Here are some points:
(1 -40 42 -51 -29 -11 24 -44 51 41 43 -17 32 61 -24 -22 30 -20 7)
(33 -23 7 -30 -12 -3 -7 -12 8 21 31 -2 23 15 -13 -11 4 -17 -14)
(-34 28 -12 56 7 39 5 -35 11 -34 -35 16 -4 -20 -17 -28 -35 51 6)
(-21 19 4 3 -1 10 9 -26 12 -65 -6 -3 -27 3 10 10 -46 34 -6)
(-22 -63 76 -69 -32 9 2 -54 82 79 23 -70 16 78 14 -47 65 -52 31)
(20 10 3 0 -3 11 -18 4 -11 -13 26 23 -20 -30 -18 -12 -18 3 -22)
(-29 -29 16 -3 -37 -4 33 -30 49 52 12 -34 42 14 -5 -35 11 -8 20)
(120 -49 -4 -91 -1 -46 -16 61 -20 96 89 -1 26 33 -40 51 57 -83 -6)
(32 72 -73 107 50 -2 -26 36 -91 -100 -5 67 -53 -58 18 29 -68 55 -42)
(-28 2 21 6 -8 4 -18 -27 25 -17 10 -21 -2 14 14 11 -17 18 -9)
(64 -8 23 -53 35 11 -44 -12 10 58 54 44 25 42 -52 53 19 -42 -18)
(23 -13 -24 -4 -4 -12 17 14 -25 15 -2 6 12 4 -9 -15 16 -4 -6)
(-33 -27 -1 5 -39 2 56 -26 29 24 -16 -40 21 9 5 -68 26 15 35)
(-6 45 -21 23 52 15 -14 29 -32 -52 -24 43 -55 2 20 40 -18 2 -12)
(4 -13 -1 4 -31 -30 13 5 1 2 19 -23 12 -24 16 1 -9 15 -2)
(-25 -23 27 0 -32 2 48 -65 33 -39 -25 -60 -4 31 53 -39 -6 30 26)
(18 20 -5 35 19 5 -23 -7 8 -12 3 0 5 -20 10 16 -26 17 2)
(82 25 -28 -4 31 -37 -40 69 -43 -23 45 29 -37 -14 -20 36 -15 -32 -19)
(62 15 -6 -25 41 -18 -7 23 6 21 38 30 10 28 -31 64 10 -38 3)
(30 -12 10 -25 -6 -22 -11 13 -11 5 25 -4 2 1 15 22 7 -14 -12)
(8 59 -62 53 32 -18 -26 77 -45 -62 -26 44 -32 -65 -27 19 -54 23 -17)
(-75 2 -22 27 -28 26 78 3 -26 19 -41 6 -7 12 16 -45 25 12 22)
(32 -8 -7 -31 9 -18 -12 21 1 -2 33 -5 -15 47 -4 25 -5 -28 -15)
(-101 17 5 71 -12 42 48 -65 25 -61 -96 -22 1 -35 34 -67 -38 89 32)
(9 43 -64 69 24 -8 -13 48 -57 -38 -24 40 -19 -49 -13 -11 -34 12 -16)
(-15 -25 8 -23 -35 -12 -33 18 -11 39 19 3 18 1 -5 -25 24 -31 -31)
(-16 -18 -16 4 -28 -12 28 3 31 50 18 -37 19 40 -9 -16 19 -12 18)
(-10 -27 9 -4 -46 -22 27 -16 14 27 13 -46 27 -8 27 -15 16 12 6)
(-25 5 1 25 3 31 9 -29 21 1 -8 9 5 2 -23 -15 -9 18 10)
(-33 -2 -25 44 -11 12 16 5 -10 10 -21 -1 5 -2 11 -38 7 15 5)
(87 40 -70 34 33 -24 -11 68 -79 -67 1 42 -26 -59 -10 18 -37 8 -16)
(-127 -11 -11 113 -46 64 63 -107 4 -43 -99 -27 26 -1 65 -125 -29 92 15)
(-45 -29 23 -23 -23 24 18 -19 7 59 4 -12 20 25 15 13 27 1 -9)
(-20 2 14 9 9 -4 -9 -19 7 -10 5 -3 0 9 2 18 -6 23 -9)
(12 37 -5 23 20 -3 11 8 -12 -64 1 18 -46 -26 2 -1 -33 10 7)
(-35 -12 7 -23 -14 22 44 0 -18 29 -20 15 -18 19 10 -36 34 -18 -6)
(25 29 -32 32 31 5 -21 21 -27 -50 -33 22 -8 -45 -8 12 -27 28 4)
(-96 -24 0 66 -44 38 45 -54 11 15 -50 -40 20 -10 39 -78 15 50 15)
(-9 5 8 4 -7 -10 -25 -3 10 -23 20 -8 2 6 9 24 -20 -1 -17)
(-4 -11 -6 -13 -23 -4 49 13 -1 3 -7 -20 -9 -5 12 -16 14 -3 20)
(2 -36 38 -51 10 8 13 -41 31 53 -5 -16 23 70 4 3 44 -16 20)
(-20 -51 58 -61 -36 -3 -13 -31 64 70 53 -50 32 74 5 15 42 -35 6)
(-11 -21 7 1 -31 11 10 -29 29 33 17 -11 23 14 -14 -26 4 -1 4)
(-60 21 -3 76 8 68 2 -51 -24 -30 -70 30 4 -55 20 -26 -32 79 0)
(16 35 -6 25 27 -13 -31 -6 -1 -60 -19 17 -1 -34 -10 15 -24 30 -2)
(35 19 -22 18 -1 -20 -32 57 -26 6 34 19 -11 -58 -24 7 -5 -9 -17)
(-15 -23 19 3 -10 16 25 -50 5 23 -19 -13 35 11 23 -13 18 20 15)
(39 10 6 0 29 8 -50 6 -22 -12 6 23 -23 -16 5 19 -8 -8 -23)
Then 26 other points, each followed by its number:
(-45 -45 13 33 -60 25 87 -91 60 -5 -64 -75 44 2 17 -127 10 53 62) 0
(7 28 -48 2 15 -21 11 87 -60 15 11 50 -24 -1 -12 17 7 -44 -23) 1
(59 25 -13 15 33 -10 -40 39 -40 -6 28 29 -17 -27 7 48 -13 -16 -22) 2
(37 48 -16 10 55 10 -65 46 -50 -20 5 70 -27 -40 -29 39 -15 -15 -26) 3
(-8 28 1 40 15 4 -5 -40 13 -72 -44 -11 4 -42 33 -1 -42 58 9) 4
(-28 -35 30 -22 -38 16 32 -53 30 46 25 -26 32 44 5 -20 23 2 -1) 5
(-17 11 11 -17 9 8 11 -2 8 -2 -14 -2 -26 3 -14 0 15 -1 14) 6
(22 10 -22 -2 5 -23 -15 28 -20 -29 8 5 -13 -5 4 20 -21 0 -14) 7
(-18 69 -36 57 67 34 -52 2 -47 -92 -42 88 -35 -39 -29 30 -63 59 -34) 8
(12 -19 25 -18 -15 -13 0 -44 40 1 14 -34 26 27 0 6 -5 14 6) 9
(65 26 -35 0 36 -46 -41 59 -33 -37 38 24 -29 5 -10 56 -41 -25 -28) 10
(92 -9 -25 -6 -2 -44 -13 34 -8 -6 23 10 18 -12 -40 -44 -5 -31 10) 11
(30 32 -35 25 20 -41 -30 49 -44 -54 8 24 -23 -25 0 26 -42 4 -31) 12
(-12 24 -18 11 25 24 -10 3 -4 -14 -19 28 -8 -19 -20 46 -23 25 -8) 13
(-38 -44 38 -72 -27 28 45 -11 4 97 18 -1 8 61 -1 -36 81 -49 13) 14
(24 6 1 -1 27 12 -19 0 -32 7 9 45 -11 13 -14 0 14 -16 -21) 15
(-43 9 3 47 21 62 33 -84 4 -55 -83 20 3 6 3 -83 -21 64 26) 16
(73 20 -19 -64 43 -36 -27 81 -49 21 53 46 -16 14 -37 109 23 -48 -29) 17
(-35 10 -3 14 -9 8 24 -13 -12 -64 -36 -34 -23 1 57 13 -29 32 -4) 18
(-32 -11 16 -15 -13 4 15 3 15 39 1 -12 2 30 -8 -7 30 -16 7) 19
(-30 -50 42 -31 -14 5 9 -73 63 21 -18 -39 43 78 10 -48 18 -3 22) 20
(-25 22 -16 26 21 6 6 8 -16 -31 -44 11 -7 -5 0 6 -12 21 5) 21
(43 -36 18 -50 -9 -20 -1 17 24 91 74 -17 32 49 -20 48 42 -60 3) 22
(-11 -14 19 -15 -12 21 16 -28 24 11 11 -36 -14 31 16 24 9 9 7) 23
(-58 -5 7 41 -8 33 60 -65 28 -23 -74 -36 17 -12 34 -44 0 56 45) 24
(18 36 -28 36 -6 -19 25 28 -12 -60 8 -18 -44 -53 24 7 -46 31 7) 25
Which of these numbered points is nearest to each point below, ignoring the 2 directions in which the first points spread most? Its number follows each.
(44 7 -12 2 -3 -32 -17 41 14 20 56 7 20 -12 -26 13 -7 -37 -2) > 22
(9 40 -20 50 33 39 -41 9 -54 -15 -15 70 -19 -51 -11 13 -26 28 -39) > 3
(42 19 -7 13 30 -26 -59 37 -12 -49 13 8 -46 -10 1 -1 -32 -29 -8) > 10
(-81 -30 54 -26 -25 52 29 -78 61 90 -5 6 60 36 -33 -20 49 14 7) > 13
(-22 -1 20 15 -25 10 -11 -17 2 3 7 -8 2 -30 35 -15 -7 3 -17) > 2
(-25 38 -29 72 2 -3 22 -41 -7 -117 -37 20 -12 -45 -1 -54 -71 79 6) > 9
(-7 -11 -1 -43 -12 -10 11 28 16 49 20 -5 13 26 -31 12 27 -31 1) > 19
(-41 54 -22 94 32 57 -15 -26 -55 -63 -67 61 -17 -84 16 -15 -51 83 -25) > 3
(41 17 8 -15 27 -19 -32 15 1 -21 6 10 5 -14 -24 34 -9 -1 3) > 9
(-4 24 -27 21 30 0 -12 20 -30 -35 -23 25 -21 -13 -6 19 -15 9 -7) > 21
(-22 32 -19 63 29 47 -21 -16 -43 -21 -38 59 0 -55 5 2 -34 42 -26) > 3
(34 25 -6 29 39 19 -46 -4 -28 -38 -11 22 -28 -33 13 12 -27 13 -14) > 2
(-33 12 7 9 -1 23 20 -17 6 -19 -35 -9 -19 -3 7 -20 9 26 24) > 6
Now 26 new points, numbered from 0 again:
(-9 -14 7 13 0 14 2 -30 8 1 -18 11 10 9 -9 -51 10 -1 6) 0
(18 52 -30 56 32 1 7 16 -8 -100 -59 8 -21 -81 1 -15 -52 49 29) 1
(102 12 -27 -37 12 -53 -46 94 -47 22 101 34 -22 -14 -40 57 1 -78 -41) 2
(29 8 -18 7 -17 -37 0 32 -23 -10 22 -5 2 -38 14 13 -18 9 -14) 3
(7 31 -31 36 9 -14 -3 17 -51 -74 -17 14 -22 -47 30 11 -41 36 -19) 4
(-30 -6 -2 13 -10 22 19 1 2 22 12 1 -12 14 7 -1 11 4 -1) 5
(30 15 -15 17 13 -20 -26 26 -23 -40 27 11 -28 -33 10 18 -19 3 -18) 6
(11 15 2 17 -1 -15 -8 -10 8 -69 -2 -14 -26 -17 3 -14 -36 20 6) 7
(25 9 -30 -23 16 2 -33 65 -59 40 36 62 -10 4 -35 63 12 -27 -55) 8
(33 28 -4 -23 36 8 -64 44 -10 45 56 79 22 -11 -76 69 6 -35 -35) 9
(16 -14 7 -50 -6 -12 -6 37 3 45 37 -15 4 18 -8 52 24 -34 -7) 10
(21 41 -34 30 16 -35 -35 47 -46 -63 2 37 -17 -41 -9 -16 -38 -12 -19) 11
(30 19 -12 18 29 -9 1 12 -5 -22 -16 9 3 -21 0 20 -7 12 17) 12
(40 10 -4 -23 10 -8 -37 45 1 -20 -7 11 -21 -40 -30 4 -7 -22 -4) 13
(31 56 -17 18 67 13 -69 50 -56 -28 -6 78 -25 -42 -33 41 -21 -9 -29) 14
(92 15 -39 -48 27 -53 -28 108 -53 20 69 37 -25 -20 -40 81 10 -69 -23) 15
(4 7 -15 -10 -3 1 9 21 -5 12 -7 -1 0 -10 -9 20 -5 -1 2) 16
(-50 -15 33 11 3 47 7 -71 41 -1 -43 -29 0 36 32 -15 11 28 18) 17
(23 -16 -6 -31 -21 -38 -3 41 -4 57 39 -13 35 3 -8 28 18 -42 -6) 18
(18 -38 -7 -14 -14 -5 24 -4 -11 64 17 -14 18 51 13 -1 43 -14 9) 19
(-27 1 14 -5 -10 6 33 -32 37 -9 -8 -12 18 -4 0 -9 3 11 24) 20
(53 8 7 -18 9 -24 -37 25 6 -29 43 -4 -13 -4 -15 27 -13 -22 -5) 21
(-34 1 -6 35 -13 17 43 -27 3 -43 -39 -26 -13 -8 26 -46 -2 47 21) 22
(-66 6 -15 36 -8 27 17 -18 -4 3 -28 12 16 20 9 -6 -13 26 -8) 23
(15 33 -44 52 21 -15 -25 30 -29 -47 -16 28 -9 -49 -16 -19 -34 23 -8) 24
(11 35 -12 36 31 -1 8 -2 5 -72 -57 4 -16 -66 -6 -14 -27 36 33) 25
Which of these numbered points is nearest to each point below, ignoring the 2 directions in which the first points spread most? Its number follows each.
(-32 13 -13 26 -5 6 18 0 -13 -35 -31 -16 -15 -24 24 24 -18 38 0) > 10
(45 26 -26 17 31 -20 -9 27 -23 -27 -7 19 -3 -28 -4 38 -21 0 7) > 12
(-1 -17 19 -3 -14 -5 -4 -5 13 15 23 -22 -1 11 16 2 17 -8 -6) > 6
(-26 -3 -4 9 -1 -21 5 -9 -5 -37 -12 -24 7 11 29 -4 -18 14 2) > 4
(25 -6 -24 3 3 -11 -16 35 -28 38 26 21 8 4 -19 11 20 -30 -5) > 19
(0 -14 41 -63 -33 -6 26 -10 50 22 15 -41 8 -31 -9 24 17 2 8) > 20
(6 -28 39 -47 -27 -12 -16 11 5 66 60 -6 11 10 15 12 29 -44 -22) > 2
(25 -36 10 -55 0 -4 3 6 9 91 41 -3 41 55 2 85 48 -29 -7) > 23
(10 -1 55 -39 -19 6 6 -33 71 -30 18 -54 -22 -16 11 -5 -21 -8 28) > 7
(-28 13 1 44 0 6 -7 -26 21 -66 -45 -36 -29 -9 30 -60 -34 20 22) > 7
(48 44 -40 10 36 -15 -45 78 -54 -4 54 57 -40 -21 -27 60 -19 -33 -39) > 5
(11 37 -38 27 0 -43 -21 53 -27 -64 -6 13 -15 -50 -7 -3 -41 8 -7) > 11
(-73 0 -5 51 -15 39 44 -38 -8 -16 -44 -17 -4 -2 50 -40 -12 38 3) > 5
